A state moves one step at a time under one of 7 hidden systems, and each row is a state written as 22 numbers. Each run below is a few steps of one system.
Y, run 1, 11 rows:
81  17  233  225  -201  109  36  -282  -8  -11  274  -22  -100  -42  288  -472  -130  10  -48  144  -86  145
-189  110  -175  91  -74  -141  -89  -26  -254  -177  17  -111  -57  -5  105  -196  14  -25  -375  -327  -146  -333
-69  -120  122  -56  188  -54  104  -103  245  -58  165  -79  275  248  -138  139  51  67  -246  -54  164  -394
221  -183  -127  -245  -161  28  225  2  258  304  -106  -156  12  -96  15  -111  58  -221  -52  4  245  -32
63  220  -112  217  -123  169  180  124  17  -74  -118  -259  51  -109  129  109  261  -226  289  -21  -40  19
19  25  -107  299  -183  -61  -83  -101  63  93  340  85  -144  176  -109  239  139  33  145  67  -239  24
121  -28  -282  -58  23  -233  -289  -143  -168  -6  131  -19  69  82  -95  122  -74  -1  -120  -98  121  296
-33  153  -30  -131  107  43  -104  204  99  -261  -212  192  40  2  -226  60  144  1  -183  58  243  144
-101  -151  69  -170  100  67  -32  191  89  170  -270  157  -141  -89  -134  208  -51  21  226  162  -74  -77
32  -7  185  -34  54  49  111  -48  -172  106  41  -26  14  -66  152  -70  -137  65  364  122  -63  301
14  186  89  218  -107  63  -89  -11  -115  -107  20  162  -150  -66  128  -241  -104  110  -108  -99  -163  160
P, run 2:
120  117  -202  -112  -268  275  -75  198  233  97  41  324  -252  -203  -21  -146  251  -24  16  244  109  161
190  -174  -150  52  51  107  -276  -219  -460  1  -7  -163  -103  193  26  -233  -117  76  110  -146  -74  48
-32  43  336  -36  -48  -83  267  -69  125  -231  65  28  -122  263  -185  -108  -25  -220  42  179  1  212
-278  -219  71  78  8  17  20  76  -80  -156  -257  143  -23  -184  53  -129  -33  121  -217  -131  -15  -253
-99  202  173  -135  195  27  69  21  13  168  188  -124  75  66  96  99  -15  111  202  113  -165  -248
181  -21  -30  81  -234  134  239  97  203  266  -31  97  -47  -142  69  -92  96  72  11  -115  51  69
132  23  -80  166  -4  49  -172  -218  -54  -40  101  -282  115  49  163  -131  -52  -88  -104  -43  21  -101
-24  13  -62  3  -84  -96  164  40  95  -98  15  -65  -62  222  -244  122  219  -192  -11  -10  27  -44
-21  -203  22  51  90  -98  -55  -8  35  15  -213  24  102  -49  -31  184  -214  23  -90  -179  2  -24
-131  158  -21  -187  88  -75  -11  51  74  8  113  -44  143  -149  88  89  44  -53  13  186  93  27
61  87  -203  88  -92  54  -110  148  -81  96  -118  87  -115  -113  -33  77  119  72  80  -78  -51  102
Y, run 3, 11 rows:
-94  18  222  -17  199  -197  200  38  -150  183  -191  -267  171  -53  15  -64  69  173  97  55  117  36
90  230  109  -15  -141  191  119  42  280  29  178  167  -18  -137  237  -49  -141  -79  1  -17  -140  17
-28  -191  -183  193  -50  121  -175  -111  -252  50  8  -95  -43  -29  94  -131  125  149  30  -33  -37  -195
33  219  105  -108  103  -165  18  -98  0  -86  149  -181  10  318  -126  -25  -49  -115  -127  -50  -55  -47
55  -267  -112  -20  -120  75  143  32  170  -85  -61  189  81  -62  -36  63  1  -41  -143  -214  152  -19
-49  0  32  97  24  -72  -51  -10  70  118  -208  -266  -8  -89  -23  5  140  -98  78  255  59  -44
-60  185  -70  -116  -110  1  186  92  -11  23  254  75  -26  -16  75  118  41  -75  177  -43  -140  75
182  -52  -62  274  -11  58  -180  -73  -28  101  -1  54  49  23  -25  49  10  222  -24  -95  30  99
-50  75  -78  -157  50  -26  -240  -58  -39  -182  18  -30  -82  73  -56  -54  -43  -185  -81  165  29  34
-85  -80  14  -114  39  -20  187  173  -65  -44  -126  150  -2  61  -165  72  76  106  7  -164  50  -9
76  -65  191  73  65  23  -52  -49  193  137  -124  -21  39  -90  43  78  -182  -22  83  136  -21  56
S, run 4, 11 rows:
-176  191  246  53  77  112  311  185  -181  -131  -61  -2  -47  119  -16  40  107  74  331  -47  -230  -69
116  226  236  208  -108  -34  53  -46  161  313  79  -19  -96  -125  224  -138  -195  101  -46  -38  -260  6
-72  296  -49  -241  -109  7  65  26  -29  -188  171  -32  -53  -39  129  -349  106  -166  -220  50  89  6
125  1  -31  175  -91  85  65  -1  165  -123  -136  -83  -74  227  -156  -20  81  -148  -214  -255  -55  -285
-157  -298  102  -67  11  -98  74  -157  131  -19  -36  -132  131  -161  178  -13  -216  -196  -103  67  46  -172
-37  -9  -192  51  -125  -111  251  90  -13  60  -17  -183  119  -95  -17  76  353  -48  75  -31  194  62
26  45  -195  115  -29  103  -221  30  174  -25  78  96  95  -120  90  379  -79  -88  48  -50  -108  -66
-84  -262  -64  -62  -53  6  -22  -173  -34  41  359  133  32  53  8  -50  97  156  10  171  101  -7
204  17  -187  -65  67  -140  -189  17  -59  143  -112  3  14  97  -205  100  -15  78  -108  -169  118  184
-84  -126  95  -129  168  236  -108  74  -4  -236  -143  216  39  -6  -50  95  -82  21  152  132  57  19
11  -110  99  167  7  -72  -13  -62  -176  241  -69  -100  -158  85  -93  -85  68  173  197  115  -104  46
A, run 5:
209  -132  171  -258  116  -40  12  -155  111  520  319  90  16  115  -56  29  -158  253  245  263  39  207
352  66  -163  -214  -114  191  -32  -28  -181  -176  16  121  -79  117  -26  -367  -56  -81  -85  -193  221  459
-195  -55  168  88  140  241  -128  17  -209  -540  -190  61  -124  238  -183  -83  89  -76  136  189  -37  -95
-322  -239  299  -149  20  -49  151  25  20  124  -32  212  -133  -204  172  -112  -284  80  14  90  -214  -208
84  339  98  27  -79  49  113  109  119  143  -67  -38  56  -291  245  -366  87  123  -256  -37  127  56
104  343  -159  4  -30  255  -105  190  72  2  -118  -130  -169  105  -89  71  254  -159  150  54  -145  -234
-63  -245  -56  -60  -65  109  191  -114  18  110  342  -32  50  140  97  89  9  2  141  -102  -146  -370
102  -81  57  150  -235  -194  230  -171  212  19  95  -111  40  19  24  -173  1  -179  -271  -83  122  132
-80  119  -223  125  -29  -103  -156  113  -30  -251  -262  -102  5  -45  -97  201  86  -239  -136  -135  -6  -14
-189  -184  34  102  167  -108  -28  -21  3  134  25  -55  163  -24  -23  359  9  175  164  62  -64  -181
193  -28  -9  -44  -61  -192  3  -105  98  333  142  7  64  -89  63  15  -156  60  -29  -18  71  314
A, run 6:
-87  149  26  -42  15  -103  166  46  -316  -156  -98  -206  -27  37  38  -144  45  -107  117  -85  -27  162
-47  20  162  227  -2  170  12  76  166  -152  -19  262  8  -16  1  208  -54  68  96  -20  -154  5
-73  -84  -98  -13  -81  -84  -205  -93  -17  205  108  25  -127  -112  80  -190  4  116  -189  130  -27  -139
22  268  61  -204  90  -107  211  128  -6  14  -31  -121  50  133  -114  -47  101  -18  -73  -115  78  6
153  -132  -16  64  12  309  -53  12  204  -75  -125  70  69  9  4  151  -64  -94  106  -43  12  -99
-121  -170  -96  11  -111  -83  -22  -161  -167  71  128  -162  -40  -96  146  -138  57  -75  79  160  -2  -10
-13  191  127  81  -46  -162  243  91  -10  -55  -14  23  -13  72  -72  41  19  -7  -25  -188  -78  173
30  -23  -72  135  22  140  -276  -7  157  -92  -18  163  27  -39  -18  150  -48  40  -131  4  -14  -113
-115  -106  -46  -182  47  -178  -19  -36  -109  191  43  -138  -31  7  -46  -72  92  48  -1  146  66  -108
166  94  104  -71  49  26  193  56  56  14  -78  -19  115  52  2  46  -122  -36  63  -202  31  165
42  -97  -116  155  -72  211  -217  -58  26  -141  -5  68  -8  -73  59  18  51  -50  71  131  45  57
S, run 7, 11 rows:
94  237  -101  413  -126  -153  132  152  -135  -56  -290  -204  -58  114  -259  -50  480  80  -75  -165  108  173
-275  83  129  -73  143  14  -198  55  190  -168  6  168  34  -144  158  346  -410  -168  -38  9  -349  -289
-57  -210  80  -32  -138  -18  422  -74  -56  297  297  -51  21  39  33  -358  343  299  33  87  180  -114
332  371  -276  -81  5  -58  -312  96  158  152  -219  -170  10  -99  7  159  -152  -263  -152  -182  3  138
-226  -303  59  -44  -54  388  112  -65  9  -508  160  237  12  76  42  -52  107  -127  164  184  55  -139
130  -160  -23  360  -57  -412  -82  -216  -92  414  -46  -283  -70  117  -139  25  5  145  -115  -128  -85  45
-191  177  -9  -450  175  -24  53  193  28  -273  12  202  243  -208  112  192  -173  -125  -17  -12  157  201
69  -116  -12  378  -123  273  10  88  66  139  -108  98  -149  68  -165  -60  415  310  101  77  -5  -217
15  73  -35  -275  145  -207  -313  -176  -77  195  143  -197  -35  -10  143  72  -438  -196  37  90  -210  1
95  -42  43  -75  -113  194  435  94  -64  -221  80  191  69  138  -97  -184  246  100  90  -140  266  278
65  81  19  397  32  -53  -467  -24  106  69  -340  -62  -122  -111  -30  71  -153  6  -194  39  -163  -48
G, run 8 (11 x 22):
-185  53  -16  8  -114  -161  3  30  66  -62  17  14  -167  -29  -131  80  168  -181  84  328  -28  148
-57  82  -55  2  64  -36  -89  19  -202  77  84  16  -12  19  83  3  -124  176  -58  -259  -207  -182
39  -76  175  -8  23  34  67  -29  172  40  9  133  82  -27  -46  -135  70  168  -84  165  235  137
77  101  -151  -157  -108  83  -49  67  14  29  -103  -84  -197  -4  14  -82  -17  -271  8  -39  -105  -99
-55  -58  123  105  137  132  77  -28  -120  -135  -5  -71  203  31  81  60  12  114  188  -25  22  -19
-23  -130  69  133  -145  -168  2  -83  148  63  -14  63  -157  24  -102  27  -50  -102  -65  92  -79  75
-30  152  -174  -23  -31  -9  -63  17  -164  -87  78  -54  78  -85  131  -86  45  16  -123  -159  38  -4
-47  0  126  -6  87  28  57  62  118  40  -12  43  -1  132  -175  61  163  119  32  129  40  -108
109  -68  -46  -49  -28  35  -86  -50  92  133  -51  -40  -7  -90  114  -9  -203  -102  -61  -81  -51  -68
5  -25  -40  -17  -37  24  154  3  -98  -97  38  -61  97  9  6  -14  139  -35  135  8  142  178
-14  84  14  125  -6  -26  -116  29  58  -23  -26  56  -125  106  -114  154  -42  -32  21  -8  -184  -34
J, run 9 (11 x 22):
-207  73  42  187  26  43  -233  18  -37  -194  -55  98  -35  -161  116  156  -112  -42  107  151  -184  23
-184  -14  -32  -137  2  -179  92  -30  -185  174  303  37  -28  38  10  -1  79  182  80  44  -68  -29
245  178  53  -68  -12  73  -22  80  200  215  23  174  -8  -28  -11  -43  -82  138  -102  -67  42  164
5  -167  -76  -156  52  312  -126  -17  -42  -208  -63  81  33  -43  61  -103  10  -60  57  116  153  -59
47  -13  56  -96  60  -60  91  -12  -153  129  -128  -229  -126  189  -111  -42  -38  -87  163  -63  -129  -76
7  134  212  181  -25  26  167  -5  60  -135  -14  13  107  -70  159  -34  -119  -18  -38  -130  -51  113
-165  -102  9  140  -52  11  -93  -53  -80  -30  14  38  -104  -33  -3  -194  165  137  -106  152  9  -132
32  111  -101  -133  21  -54  3  55  85  133  72  -23  -1  85  -49  96  -23  -7  -139  -200  -92  -233
99  -209  18  71  -85  81  160  -45  178  -24  -15  51  141  -58  19  22  19  -32  -9  -38  180  96
7  -5  -115  59  -35  -51  -233  -68  -54  -27  -132  -168  -119  -11  -27  -67  23  -172  -32  134  -9  9
-102  149  -24  -2  31  -69  125  92  -39  -122  70  -29  71  85  -49  203  88  -46  81  -116  -72  -19
F, run 10, 11 rows:
-151  3  -169  -124  109  -20  -52  12  -217  -266  169  59  196  9  23  132  81  59  39  -47  120  89
45  -134  129  14  62  -116  -29  38  72  191  -246  43  -173  177  -290  85  -62  70  -12  -32  -92  -69
15  30  -3  -83  6  -34  -73  -73  39  109  70  -27  151  -295  275  -77  -175  -9  -46  88  97  167
-72  84  -12  -23  -70  71  147  184  -119  -47  -18  150  -152  61  -153  -27  269  104  180  37  -15  101
167  5  19  139  69  104  -277  -141  1  95  45  -37  -18  83  79  34  -245  51  10  -64  -185  -87
-152  -112  118  -93  -62  -114  240  -71  -36  -72  173  43  52  7  33  -229  69  56  -125  50  136  33
63  248  -39  45  -1  53  -113  156  -32  -32  -299  -71  -168  -8  -64  -73  24  -99  -61  -95  -110  -36
-131  -141  20  -93  96  167  -2  -40  53  -87  158  91  195  -87  176  114  -93  49  61  33  1  -207
16  -70  55  114  -179  -113  203  -24  62  176  -72  -140  -189  74  -113  -120  165  -93  40  57  -44  -33
126  231  -90  42  23  94  -115  -16  30  -171  85  -65  188  -52  160  83  -89  -111  -40  -125  19  93
-152  -244  -22  -11  -4  -1  47  16  17  -115  2  165  -38  139  -232  69  176  71  -16  68  93  -113
J, run 11:
245  101  168  2  168  364  -296  -115  63  103  -139  -151  12  -61  307  -238  -398  -11  -21  -42  -170  -275
-153  -126  108  -156  -151  141  519  -44  -143  -253  154  -118  -49  168  72  -392  216  -172  62  -39  61  -203
280  80  128  499  -52  -6  -59  -52  37  199  -285  -179  -121  154  -87  -150  -32  152  -219  -324  -174  -140
-281  -102  37  27  -25  19  79  -106  212  -467  193  36  250  -24  133  -6  5  -187  -375  -23  127  -340
14  -286  -231  156  -204  -301  106  44  -14  351  -226  -131  -188  38  -289  29  301  49  -119  -108  47  -119
85  243  -128  110  25  -37  -151  -15  361  -96  55  -128  322  -161  180  383  -141  -268  -160  -79  33  -14
-201  -332  -185  112  -209  -106  75  -59  -88  -115  91  74  -96  -5  -178  98  379  -65  218  309  154  227
140  359  -145  15  146  -259  -406  8  -65  183  16  -81  -32  82  -111  319  -197  11  -30  -99  -208  172
-218  -77  98  -205  57  61  201  97  68  -283  182  371  208  -85  1  161  70  86  139  163  216  283
107  -84  -57  -95  66  -33  -368  15  -201  417  -239  22  -293  -72  -88  -106  -130  180  148  162  -113  114
-29  350  87  -396  162  208  184  112  3  -168  192  -7  217  -49  255  27  -147  -121  146  -46  -17  -10
F, run 12 (11 x 22):
-347  -93  -26  -155  75  86  -79  129  183  21  -124  44  34  -265  202  94  -151  -54  -235  -45  -161  -708
2  -6  48  -29  -149  78  510  72  252  328  -16  -358  96  -143  161  -65  283  -142  167  87  66  -326
334  231  -177  171  -222  324  63  -20  312  -187  143  -98  52  95  61  175  128  -410  176  -42  -4  133
-38  -360  -270  186  -40  -30  -165  -239  -76  -362  208  -11  136  285  -200  257  154  -115  -34  -37  141  -29
-20  -82  9  -112  166  -514  -57  -78  -19  71  -206  -266  40  196  -312  167  -127  -163  -216  -93  89  77
-36  13  -24  -223  113  -99  0  238  172  46  -270  210  197  -371  21  214  -101  40  -88  2  248  275
-37  -87  -132  -24  -10  106  -151  146  -50  302  -73  139  -145  -168  -69  180  197  185  390  307  -23  130
234  35  27  63  -30  -30  -17  -181  -137  313  333  -3  -26  134  88  38  -188  174  271  -77  -196  262
101  46  198  161  -38  -24  0  -114  -94  -174  102  214  -42  166  -104  -322  4  239  -208  -40  125  325
-180  123  -45  -136  131  -21  -370  53  -272  -158  -144  74  -193  -23  -22  -235  -103  76  -226  32  -95  -124
-200  -92  186  -234  127  62  228  121  -90  136  -98  33  27  -119  155  -113  -150  137  39  -133  -113  -340
P, run 13, 11 rows:
-66  131  201  -230  -131  -74  344  84  107  216  139  48  -211  -2  18  -85  -20  -126  235  168  -162  97
42  -67  29  311  -132  162  89  -17  -111  -65  -59  57  80  -182  243  -244  -5  189  -117  -259  18  6
-22  121  94  107  34  29  -87  -165  128  -17  261  -174  -24  232  -31  0  114  -38  -33  201  -104  -298
92  -172  -66  -114  -93  -25  265  98  95  132  -111  68  -47  111  -179  22  55  4  -103  -300  43  -136
67  29  149  48  187  -24  -47  -86  90  14  -153  -249  266  -92  152  28  -178  -53  -43  -14  91  -33
-130  86  -203  -52  -153  -11  65  123  106  0  18  -65  -28  -157  42  116  257  -212  65  132  25  -67
92  -72  -163  184  -22  -84  -82  -49  -155  98  17  -19  40  26  -14  212  -58  87  95  -225  -105  108
38  53  43  -23  -2  -103  -68  -102  187  -91  189  95  99  58  -48  78  -65  -61  -129  117  124  221
-85  7  -167  -94  34  -13  -179  130  -105  -95  -180  102  -77  -43  -129  -52  110  53  -171  -38  93  -40
41  16  71  -139  167  97  -101  19  -92  3  -53  -1  -29  93  -41  122  -137  -14  263  79  -90  68
-53  -123  47  -28  -140  -2  123  4  5  55  -14  131  -69  -168  80  -164  7  4  55  129  74  217
G, run 14:
180  -98  -227  -167  -46  135  49  54  206  98  42  26  103  9  -82  187  147  -97  83  10  215  32
167  26  -122  -55  99  10  -158  -54  -68  58  27  -135  22  150  -57  277  -136  -143  246  -56  -112  97
-50  -108  66  -46  76  -143  16  -36  -48  -115  88  203  106  40  -60  221  -171  64  50  -62  20  292
-58  78  -103  -94  -21  -174  -208  110  -106  57  -134  151  -195  -66  -154  -11  -12  37  -89  41  -17  215
-104  215  92  -227  155  62  -5  163  -117  62  -28  68  14  -127  109  -73  -49  156  75  31  -41  -25
41  -146  176  -30  -48  158  111  43  50  150  -131  138  -160  -42  -9  -158  -41  81  142  100  -39  35
43  64  18  69  -115  149  -30  -70  -91  -103  -2  -67  -98  -93  209  -236  -90  -149  70  38  -83  104
-188  -42  113  127  -30  50  122  -33  -97  -262  64  26  -39  126  -37  -100  134  7  30  54  -40  -86
-57  -37  95  188  -11  -74  -109  -87  73  7  -86  -70  -60  16  -6  -114  -37  24  -244  -2  -59  -212
-45  3  -39  -47  -47  -14  169  1  69  1  32  -141  150  -98  101  -114  149  -38  -146  -41  168  -132
120  26  -62  136  -50  77  64  29  138  87  -54  -124  -12  122  -102  120  177  -48  75  -55  -22  -145

Name the system that made each run.
run 15:
253  334  22  -192  109  169  110  136  161  -276  -54  44  89  362  -207  6  -24  -115  -268  -403  70  -114
-90  -522  -118  -105  18  220  -237  -83  156  -155  -264  55  21  -147  -2  -62  -49  -175  -152  185  235  -279

F
run 16:
92  56  -236  188  24  256  -161  99  -199  -146  -218  -131  135  -181  121  45  200  12  217  -33  131  125
-124  39  184  47  98  -77  -52  -136  27  -53  190  -86  -95  284  -120  195  -62  -97  240  250  -247  -102

J
run 17, 2 rows:
-65  -133  26  -72  158  33  350  67  235  63  -25  -249  440  -15  62  313  113  -19  42  -133  173  -402
299  -198  -141  240  -243  -44  30  -177  225  313  -68  -276  42  -178  153  117  -72  -278  165  31  34  223

A
run 18 (2 x 22):
-151  -44  -187  109  -153  -122  -105  82  29  -125  -128  72  -244  58  -306  165  278  -179  8  191  -24  57
-18  33  -143  36  146  -188  -150  -3  -66  52  76  -19  201  -10  2  452  -152  59  64  -194  -94  81

J
run 19 (2 x 22):
137  -87  -210  282  -127  75  -314  -53  -123  105  -13  142  -111  -105  35  -29  13  190  -23  -61  -50  156
-120  83  89  -199  230  -103  -193  -87  -116  -223  163  52  52  223  -136  56  -83  26  -39  145  40  67

S
run 20 (2 x 22):
192  81  -63  45  -2  -134  180  -68  -75  -29  62  -170  291  56  51  -170  47  102  -299  -387  268  154
-61  -53  116  182  5  116  -132  90  309  -172  -339  78  -93  -20  -224  18  191  -84  -154  276  109  -132

J
run 21:
-148  -14  -47  179  -17  184  -23  92  44  -270  -248  -101  -36  15  -53  44  213  -153  8  24  -33  -317
-98  -189  -15  203  -66  -244  117  -153  -7  108  131  -149  19  106  -4  208  -75  -65  27  -160  -211  -176

J
run 22 (2 x 22):
-129  -87  186  143  -75  120  197  -32  110  -81  79  18  -40  19  -60  -31  308  -8  283  432  99  100
53  2  -70  143  -129  -30  -143  -146  -67  34  101  -63  -201  110  83  -61  -229  -128  -120  -225  -355  -229

G
run 23, 2 rows:
382  -44  -27  206  -106  210  70  34  354  97  16  191  22  199  -176  286  -1  30  32  -263  -40  34
-39  -241  -308  -43  -46  -63  -354  -307  -140  -114  219  -168  11  49  65  -83  -12  -172  -146  140  103  -95

A
run 24:
76  272  -231  -211  -10  -165  51  92  -92  32  353  203  198  24  -35  -32  162  298  -313  -283  262  250
120  -36  -33  -48  133  306  -381  147  319  -87  -282  284  -96  76  -263  82  14  76  -249  69  97  -249

S
run 25:
-46  63  3  -339  74  -66  -38  50  64  -40  33  48  -125  159  -194  135  -49  -207  103  184  -32  60
64  -156  18  39  -27  51  164  120  -81  37  -179  168  33  -87  -43  76  -13  127  157  -154  73  267

Y
run 26:
-42  71  -159  120  -248  218  54  79  27  -491  76  265  -87  69  9  61  9  -251  -105  -292  -130  -11
-324  -269  114  269  26  -156  -104  -135  53  -36  -48  -71  -40  30  -84  -35  123  106  -240  169  -42  -443

A
run 27 (2 x 22):
16  -48  142  -187  185  96  188  104  55  2  -183  -60  188  -11  -18  -8  17  58  65  -13  190  -52
-48  35  -16  61  -75  11  -39  46  47  176  -181  -154  -70  -256  165  -31  -8  -120  110  126  -82  -57

P
run 28, 2 rows:
117  61  182  -123  -38  48  393  121  36  -52  -94  53  -62  130  -66  170  -165  -231  362  -148  -154  299
-13  -229  73  535  -202  23  -102  -119  -4  -36  -64  168  -55  -200  117  6  -35  106  85  88  -70  292

Y
run 29 (2 x 22):
100  63  -14  -279  49  -79  98  192  -3  46  -309  56  -7  -83  -142  -70  7  -37  -44  -38  243  318
-64  45  37  204  77  320  -145  104  -66  -205  -263  -2  -60  -37  26  52  74  -17  222  81  -134  -153

S
run 30, 2 rows:
133  42  -96  9  -78  -38  -160  3  40  70  -178  25  -49  -161  94  -179  -205  -43  -334  -223  10  21
-249  -33  33  -41  129  147  0  37  -20  -290  -18  -75  136  8  21  17  184  -46  25  149  86  -301

Y
run 31:
-65  -142  251  191  17  144  -147  -103  278  -243  -59  199  -163  239  -151  11  -190  -82  -243  17  -206  -371
-174  -237  76  -440  192  -50  307  55  -36  180  49  -53  159  75  -45  -74  64  183  -44  -45  181  -382

P
run 32 (2 x 22):
-119  39  172  168  -31  90  -83  -42  119  -4  0  0  -106  -102  120  69  -63  -99  222  294  -215  -50
-89  64  -123  -45  -175  -91  122  68  -92  196  169  124  -97  -131  106  -140  69  161  -108  -137  -86  -38

A
